(in the rows, 100 means zero)
Where one turn sends some rows of the set: a few examples, then the rows asked
Tela: [127 99 115 99 98 114 111 84 96 88 120 91 69 104 80 84 122 121 96 111 111 77 92 99 74 112 99 90 107 113 111 110 84 97 96 107 101 84 86 129 105]
Bot: [98 113 92 86 122 104 75 103 106 81 96 96 93 99 102 96 94 115 108 84 96 100 90 126 121 93 86 93 92 94 136 75 125 83 112 86 103 106 88 130 102]
Farim: [140 104 122 102 106 92 122 84 109 101 80 105 97 126 91 99 112 120 94 107 112 100 98 96 122 103 84 74 92 67 98 123 102 118 87 100 102 77 74 88 99]
zaf: [136 111 114 101 101 107 107 81 105 83 118 99 66 98 91 84 106 108 101 108 115 74 92 100 76 108 108 94 106 113 94 106 89 103 117 109 109 82 92 127 100]
Tal: [91 102 63 94 118 91 108 138 87 128 81 80 112 89 88 94 113 121 103 107 105 110 95 94 114 91 127 93 88 98 103 116 124 110 91 84 112 109 88 106 115]
Remu: [93 104 101 79 120 117 90 115 119 99 142 83 115 88 97 83 95 100 100 76 106 119 115 102 74 87 97 67 80 113 121 102 94 97 88 94 112 108 84 80 86]
zur: [97 107 63 100 108 85 105 131 94 127 81 78 107 96 100 90 127 110 118 97 99 116 104 95 108 84 131 84 85 91 104 117 135 111 96 84 112 118 89 106 102]
lesu: [87 96 93 111 90 113 110 89 103 98 113 96 105 101 98 95 125 94 78 81 111 87 99 110 144 77 81 82 88 99 115 111 116 91 92 124 93 104 115 99 80]
Depu: [122 104 123 111 107 113 114 85 106 94 124 97 75 105 87 88 120 109 100 107 106 67 90 97 73 119 107 92 105 122 95 106 101 92 110 109 108 94 87 127 111]
Takag: [98 92 84 107 93 93 130 80 108 97 107 85 102 100 82 97 93 127 131 119 94 92 108 92 99 91 94 106 73 106 137 85 111 109 87 116 112 115 113 69 76]
legam: [96 102 107 80 104 71 103 92 116 113 107 106 84 85 95 100 73 95 101 116 91 101 142 103 124 110 97 94 87 74 84 110 88 123 90 90 88 88 123 71 102]
kodur: [102 94 87 115 92 95 136 86 118 90 96 96 85 91 89 94 95 120 125 121 110 104 98 94 104 95 100 110 87 102 126 94 111 110 85 125 109 119 113 71 66]
zofal: [103 110 112 77 109 84 97 101 117 103 111 107 86 86 97 94 76 89 92 119 91 95 137 111 122 122 89 88 72 66 88 113 100 119 83 95 90 89 115 74 109]
pudad: [100 82 92 110 92 101 134 90 102 92 102 88 97 89 85 99 94 124 136 135 112 89 97 98 101 104 94 103 81 99 127 88 104 107 83 120 110 113 117 72 77]
lol: [127 101 115 100 104 114 118 82 101 87 123 82 72 104 80 89 122 112 105 109 110 84 96 93 63 110 103 98 99 112 89 120 95 101 102 99 97 87 92 130 115]
fum: [93 87 132 101 91 76 81 118 91 88 111 95 95 108 106 96 125 106 86 97 78 133 126 92 84 93 110 83 82 118 76 122 106 95 83 102 95 112 87 83 94]
Pof: [104 117 88 77 116 103 72 95 106 84 97 95 85 105 108 95 100 105 103 73 101 94 103 129 118 90 84 97 100 80 136 87 117 91 106 86 91 102 76 123 103]
fepa: [98 84 128 104 80 82 81 112 95 82 100 97 100 107 111 94 126 117 83 100 80 130 117 88 85 84 97 85 78 122 90 132 94 91 97 106 104 114 97 91 89]
Zavim: [92 112 100 84 116 100 78 97 112 72 95 96 89 103 112 88 98 106 105 75 95 107 102 125 119 80 85 101 100 88 132 76 106 88 110 76 85 94 92 119 98]
Teluv: [85 90 125 90 91 83 76 114 86 86 106 94 110 112 109 104 133 109 82 100 72 130 126 95 83 97 94 89 81 114 90 131 102 94 83 99 87 107 95 84 106]
kilam: [100 106 114 76 118 67 92 91 115 99 114 108 91 89 88 102 66 90 87 115 81 94 135 98 132 122 95 93 87 78 94 117 97 117 91 101 96 88 106 86 112]
zum: [95 104 124 75 110 75 98 95 109 103 107 111 94 81 99 105 65 86 99 116 89 96 137 108 125 115 94 91 82 80 86 94 95 114 89 103 95 93 108 72 101]
nete: [99 107 63 89 106 82 105 126 91 130 80 83 110 104 92 94 125 110 111 107 99 119 99 83 108 81 126 83 87 99 102 111 112 108 104 83 118 116 79 115 111]
Foti: [94 87 122 97 78 75 71 109 92 89 101 90 100 119 110 88 130 118 90 102 86 123 125 95 85 90 102 98 80 117 84 124 89 96 84 101 94 107 86 84 92]
Nuf: [106 113 100 76 113 100 75 106 107 78 96 91 82 104 116 109 90 107 111 70 100 100 96 124 122 90 79 91 92 92 130 79 103 89 115 80 104 102 84 117 105]
Dutep: [97 83 101 123 95 103 133 85 107 93 111 98 91 91 91 85 93 121 129 129 105 94 98 102 91 100 92 106 79 104 130 99 116 109 88 120 100 114 114 64 77]
poz: [88 90 107 98 114 78 97 103 122 114 140 63 77 123 85 91 101 99 126 101 116 95 101 93 124 98 115 86 92 87 94 133 109 95 98 100 122 101 76 118 86]
Pimoz: [94 98 68 106 113 87 108 124 102 127 75 90 116 102 91 87 111 109 117 112 105 108 98 96 112 92 136 84 82 89 101 114 130 114 104 83 114 111 85 108 114]
Nid: [110 90 116 105 96 103 95 104 114 94 86 94 123 98 107 67 122 128 119 107 87 107 116 95 108 118 69 79 96 116 102 79 108 116 64 87 104 92 120 98 85]
peko: [116 106 105 64 130 99 103 95 115 94 86 65 130 94 94 101 91 117 108 113 113 115 134 108 96 110 117 109 111 92 77 114 95 119 94 90 111 113 93 103 84]

zum moves to pudad
legam moves to Dutep
poz moves to Remu
And these:
Foti moves to zofal
lol moves to Zavim

